One turn moves each row of this set onto another row. After a few examples, where does it send each row asked below?
dibid: [ -8.1 -18.8 -19.9 -20.8  26.1  33.5 -13.0   6.9   1.8   2.3   1.7  10.1
  17.3  15.1]
fesu: [ 19.0  23.5  -9.1  -2.0   4.1  13.1 -16.4   3.3  16.0 -41.9  -6.8   5.2
   9.9   8.6]
Dag: [ -5.8 -41.0  30.7  -0.6  -1.6   4.7  -0.1   1.4  24.0  27.2   9.7  12.3
 -10.6  -1.0]
Nog: [ 18.4  17.9  31.4  -2.3   1.1  17.0  38.4 -13.3  22.9  31.2  -3.6 -15.4
   0.8 -21.6]
Geb: [ 20.4  22.0  27.2 -23.6 -17.7  43.7  -8.3   8.6  18.5  25.7  -4.3 -22.0
 -16.1  17.0]
ser: [  9.5  22.0   8.5 -12.7  11.3  -1.0  24.4 -12.7   0.1 -13.7 -26.0  31.7
   8.8  36.4]
sirig: [ 26.4   2.0  15.5  23.8 -35.2   1.5  -6.8  -6.6   3.9  25.4 -34.2  19.1
   1.3  15.4]
tadi: [  2.1  47.1   5.3   2.8 -13.0  16.2 -13.2   1.1   7.1 -22.6  -9.4  14.7
  16.4  22.6]
zego: [-1.0 49.8 20.2  3.6 -5.9 32.2 16.6 28.9 19.2 19.5 -5.4  0.1 -6.8  4.4]
tivu: [  4.2   5.2 -17.5 -31.5  15.9  20.3  18.4 -34.7  23.4   1.9  20.3  -2.8
  -1.2   5.5]
kul: [ 26.9  20.2  -4.8   5.6 -16.4  28.7 -13.7   1.5  12.0  33.5 -38.0  13.7
  -3.8  34.2]
lom: [ 12.4  -2.6 -28.1  11.2  -1.3  29.6 -27.9  13.8  18.3  32.6  -6.4  12.7
  15.6  17.5]
feki: [  6.8 -26.5   4.0  -4.8 -25.4 -19.0 -26.7  -4.9  10.4   7.6  -6.8  13.7
  24.8  17.8]
vodu: [ 13.8  -5.9  16.2  -1.8  -2.4 -34.4  26.1   4.9  20.8  -6.2 -15.8   6.7
  23.8  -3.1]
mif: [-20.6  40.4  22.0  -2.4   5.9 -16.9  35.9   4.5   7.0  11.0   4.8   9.3
   0.5   7.0]
Degub: [ 13.3  -7.1 -10.9   5.5 -15.9  -3.5 -33.0  -7.9   8.4  -3.2   3.9  22.6
  -0.7  35.2]
gasip: [-17.8  18.1  10.2  -0.9 -30.3  56.7  18.5  -5.9  -1.5  -7.2  -4.8  -1.7
  28.4   8.9]
dila: [-11.0   5.2 -12.0 -10.5  13.9  25.9   0.3  -0.5  11.1 -30.9  -9.9  -0.5
  36.9  -2.7]
Rir: [-17.9  -4.5 -15.4 -15.8  -3.1 -17.6  11.3 -21.5  34.5  31.3  14.0  17.8
 -18.9   9.6]
Bodi: [  7.1 -15.9  24.3  23.0  -0.3  29.4  12.1 -11.9   1.4   5.3  17.7 -21.6
  -5.5 -14.3]
Movis: [ -2.9  -1.7  26.7 -19.0  21.2   8.7  21.4 -18.5   4.6  20.3  15.3  10.6
  20.4 -23.3]
sib: [ -9.0 -28.0  37.8 -27.2  -6.7   4.3   3.0  -9.6  12.3  -7.6   1.2  26.2
   2.1   8.0]
doroz: [  9.2 -16.4  -2.0 -26.8  -0.8  -4.0 -24.8 -19.5  -6.1 -11.1 -13.6  11.4
  14.0  33.1]
ruv: [ -0.6   9.8 -33.4  15.3 -24.4  10.4  12.5  34.7   6.7  11.4  -9.5 -10.5
  -7.5  22.4]
lufe: [-19.2  -9.8 -19.9 -10.8  -0.6  46.4  -8.7   1.6   4.8 -14.1   4.8  -0.2
 -18.9 -16.3]
pote: [  1.3  12.3  -2.3  -2.1 -19.1  56.0   7.2  11.5  -6.7  12.8 -37.1 -11.3
   5.5  -1.5]
nikub: [ -5.1 -10.8  14.8 -24.8  -6.3  34.1 -14.4 -25.8  -1.4  39.8 -16.2  -2.7
 -14.2 -20.9]
Vesug: [ 34.7   5.5  24.8  -5.3 -34.1  -4.1   0.1 -20.2  24.6  31.3 -13.9   3.8
 -13.2  11.8]
zotov: [ -3.4  -9.6   4.1  -0.7  -4.5  50.0   4.6 -10.0  24.7  -3.3   8.2 -12.0
   9.9 -34.1]
sipa: [-22.2   9.2 -31.6 -12.8   2.1 -22.3   7.4  18.8   7.2  -0.3 -11.0  -8.2
   8.4   7.5]
Kenid: [ 20.7  19.3  16.0   4.6  -7.5 -14.9   8.6  11.5  41.1   3.2   1.9  32.4
 -14.0  27.5]
minid: [-10.6  31.9  -9.9  -4.4  13.3 -15.5  -4.7 -15.6  -3.9  40.5 -20.8  14.3
   1.0  27.4]
nofa: [ 13.6  28.2 -36.7 -18.6  -3.1  35.2  30.5   6.1  11.5 -10.9  -3.8  14.1
  -0.8   5.3]
guzon: [ -2.6  24.7   8.5   0.4  -9.3 -16.3  49.5   5.2   7.0  14.1  -7.1  -0.8
 -24.3  12.3]
figef: [-11.8  11.2   4.0  -3.9   3.2  41.7  55.6   0.3   3.4  -8.2  -4.4  -2.3
  -9.8   0.8]
Bov: [-16.2  12.3  35.3  -7.6   2.9  -3.9  -4.3   2.5  -3.3  53.6  -3.3  -0.3
  22.6   7.9]
nodom: [ 17.4  15.3  17.4   7.8 -16.1   2.9   8.1  39.2   2.7  48.1 -12.7   6.4
 -12.5   2.7]
mego: [-11.6 -25.0  22.7 -10.4  -2.3  -1.7  21.9  -5.9  -7.9 -29.4   6.8   4.7
  -6.3   3.9]
zugor: [-10.2  21.2  -9.9   8.2 -23.1  35.1 -30.2  15.5  -0.1  26.4 -26.0  -2.5
   7.0 -14.9]
mip: [  6.3  45.8   2.6 -13.5  -2.4 -11.0  38.7 -13.8  25.6  11.1  -1.0   1.7
  -6.0   8.3]
vure: [  1.3 -39.0  -3.3 -11.8   0.8  15.3  -9.2   4.1   9.7  44.5 -10.5   8.6
  22.0   3.8]
pini: [ -3.1  -2.4  34.8  -4.5   1.7  49.6 -13.0   4.0   7.0  35.6  -4.2   1.5
 -18.3  -8.3]

tivu moves to ruv
Movis moves to nofa
minid moves to Rir
Now these:
dila moves to kul
Kenid moves to vodu
mif moves to mip
sirig moves to sib
nikub moves to lufe
Degub moves to feki
Vesug moves to mego
Nog moves to figef
pote moves to pini
dibid moves to lom
Bodi moves to gasip

